In the rows, 128 means zero.
Where one turn sends some rows of the set: a few examples, then the rows asked
Seko: [106 105 100 122 136 120 146 105 150 124 131 127 112 143 144  89 124 111
 118 107 164 146 131 147 144 120 112 133 119 125 109 162 145 131 129 119
 121 134 143 130 133 111  99 132  93 122 141 117 116 124 141 109 117 168
 101 142 149]
paf: [115 145 136 156 139 120 117 163  99 122 157 108 117 129 125 149 118 137
 140 120 141 136 141 101 131 160 161 148 103 131 146  89 111 101 152 135
 126 128 129  93 111 148 118 149 148 137 123 144 120 137 122 118 158 147
 137 129 141]
vola: [136 110 108 128 143 126 120 100 129 110 128 127 123 151 139 121 117  93
 125 112  93 121 116 154 146 109  99 120 150  97 103 151 147 145 113 125
  93 124 138 167 131 123 164 147 164 116 135 112 127 124 129 141 130 136
 131 129 141]
muv: [128 142 132 142 142 120 102 151 108 155 154 137 117 136 142 158 121 153
 110 116 127 150 130 110 105 165 155 138 125 121 160 102 115 114 145 151
 158 132 133 100 102 135 136 159 147 159 125 136 124 140 116 113 159 130
 140 110 134]
savig: [153 122 128 105 128 152 145 128 127 137 145 142 126 118 128 134 146 117
 116 139 117 123 123 143  94 123 136 137 142 136 109 141 150 116 120 114
 116 113  97 149 168 137 165 131 103 109 123 109 148 129 145 148 109  89
 152 130 107]
bok: [135 124 148 102 132 160 159 118 162 113 116 127 125 137 124 143 105 143
 125 138 101 109 124 118 138 102 125 116 136 143 118 149 104 146 131 143
 169 115 157 124 138 111 124 132 131 146 112 133 133 105 119 118 144  96
 110 133 144]
zera: [155 117 126  94 134 155 154 132 133 122 142 130 110 126 135 130 156 118
 117 129 120 121 125 146 103 124 151 153 123 123 106 137 144 122 119 127
 106 116  96 133 162 146 157 136 102 116 125 101 141 132 146 155 121  94
 160 132 110]
rera: [135 117 110 122 136 121 126 105 124 103 130 111 125 151 134 117 119  96
 137 109  92 124 118 153 159  99  93 123 134 102  92 153 139 145 113 118
 110 126 137 155 135 120 159 154 172 111 137 105 130 115 131 143 126 131
 132 137 130]
Fak: [127 114 101 135 126 126 127  97 124 119 130 111 131 147 125 113 136  93
 133 119  95 107 117 148 152 108  82 112 133 106 100 159 149 142 117 119
 116 125 137 163 126 116 165 159 162 118 136 105 130 121 137 144 111 129
 133 143 132]
Giko: [105 103 109 128 132 115 134  97 146 138 140 150 138 140 133  92 117 108
 115 112 165 149 132 145 138 121 107 110 131 142 110 162 150 126 134 113
 121 128 136 148 144 107 107 128  99 114 143 120 128 120 143 105 114 163
  97 136 151]
Mun: [125 143 111 151 139 133 112  99 106 162 128 156 134 111 139 127 152 131
 103 106 118 130 132 121  98 157 159 123 108 124 139 121 106 119 133 134
 160 127 133 102 108 129 136 126 170 113 138  80 146 151 153 123 143 115
 106 130 128]
deza: [127 132 119 137 126  91  99 157 115 144 163 128 112 157 130 147 114 145
 129 117 142 161 120 103 117 163 128 123 131 126 147 119 130 129 143 138
 151 137 124 111 124 132 151 174 118 166 119 129 116 129  93 125 156 146
 152 113 123]
Pap: [119 162 139 179 113 114 128 147  87 130 148 122 114 114 127 137 114 139
 149 126 130 131 124  83 129 154 149 118 135 143 151  99 106 109 154 115
 159 135 117 103 118 141 121 136 143 129 103 131 127 140 127 124 143 146
 111 143 128]
Peken: [116 109 138 114 131 170 148 126 162 111 124 124 147 148 103 146 116 137
 126 153 118  84 131 120 131 116 120 120 115 143 125 133 118 128 139 150
 145 110 160 133 119 109 131 141 129 150 127 143 134 107 126 116 141 101
 138 134 153]
tuvet: [114 107 101 114 135 114 140  97 153 141 132 133 121 143 148  94 122 118
 108  98 157 154 130 150 138 123 109 126 123 127 108 168 145 139 126 123
 145 132 137 130 139 102 108 136  96 129 146 111 119 117 140 106 121 158
 103 133 143]
bezo: [119 152 119 173 135 136 127 105  88 158 131 144 131 101 136 132 135 120
 124 120 117 127 136 117 110 151 144 122 119 134 131 117 104  99 140 104
 152 128 127 107 115 141 121 118 170  90 125  96 149 142 161 124 134 128
  88 134 124]
Tonip: [117 118 137 121 130 174 166 127 160  91 106 120 112 140 118 135 110 131
 128 153 113  83 122 111 142 113 129 129 135 130 125 128 115 131 134 141
 136 115 158 124 116 118 127 124 112 149 108 142 123 125 128 121 141 118
 118 140 156]
Gapu: [105  98  98 118 140 120 135 105 150 144 145 135 138 144 133 104 121 107
 105 113 167 144 139 154 133 127 101 122 117 130 113 157 153 123 131 122
 119 128 140 142 133 106 108 139  96 123 153 126 124 120 146 102 116 161
 114 129 154]
garim: [132 111 104 133 132 128 122  98 132 107 116 122 116 155 131 107 131  94
 128 113  98 108 111 146 147 110  97 118 140  94 109 152 146 154 113 133
 111 128 139 160 122 118 170 149 158 123 136  95 123 133 132 147 120 133
 131 137 137]
gubi: [129 115 152 125 129 164 150 117 155  99 117 149 138 136 106 133 101 127
 134 144 117  96 121 110 136 102 132 107 145 154 125 135 113 138 142 139
 132 113 152 143 137 115 129 113 130 136 110 146 132 117 123 116 149 109
 109 140 158]
Digeb: [117 134 117 151 127  99 111 166 109 115 161 111 105 153 121 143 109 130
 148 123 144 153 125 100 132 164 135 133 116 123 140 101 128 116 148 131
 119 136 120 107 122 142 137 166 120 152 115 134 111 131  97 128 158 160
 145 123 131]
lim: [118 137 106 149 162 148 107 115 104 164 131 144 128 120 146 149 142 126
  96 119 122 136 137 134  95 163 151 146 113 111 135 108 115 100 127 130
 127 126 140 109  95 140 132 130 168 110 140 114 139 149 150 114 148 128
 113 112 138]
viko: [149 118 125 109 136 159 153 138 125 122 150 131 120 116 129 137 142 108
 124 138 121 120 126 141 103 120 141 145 137 133 107 132 149 107 122 108
  94 115  96 149 163 149 158 128 100 105 123 119 144 130 149 149 110 102
 153 131 113]
pinod: [154 127 130 106 129 149 158 131 127 113 145 132 114 115 129 119 151 112
 129 126 118 122 121 136 107 118 151 143 129 133 100 140 139 123 123 113
 112 116  94 134 170 146 153 123 105 106 118 100 144 129 145 152 114  98
 148 143 104]
mak: [132 149 145 159 117 105 105 130 102 153 149 158 127 120 126 131 124 149
 126 108 134 140 120  86 107 158 159 109 135 150 164 111 110 131 152 148
 177 131 121 104 120 129 137 140 146 149 113 108 131 144 116 122 152 125
 120 136 122]
pabo: [136 143 129 152 109  81 107 144 115 134 164 138 116 145 122 128 110 138
 142 114 140 162 109  92 124 153 135 104 136 144 146 124 130 136 149 129
 158 139 115 113 140 128 149 160 119 155 106 116 117 128  93 131 157 144
 128 125 115]
sudip: [125 143 126 168 112  92 121 155 102 118 160 123 105 140 124 130  99 130
 158 120 144 155 112  90 136 156 131 116 141 138 139 108 124 122 152 115
 132 139 112 116 137 137 137 152 117 139  98 131 114 130  97 129 149 162
 122 129 123]
sabit: [115 145 115 156 152 143 120 119  94 130 133 129 123 107 136 139 138 118
 121 113 124 132 139 125 119 153 160 149  98 118 119 106 104  98 137 118
 119 125 135  99 108 150 116 119 175  88 132 110 139 142 156 122 149 136
 106 133 135]

lim -> sabit
vola -> rera
And these:
Tonip -> gubi
pinod -> savig
Gapu -> Seko
pabo -> deza
mak -> muv

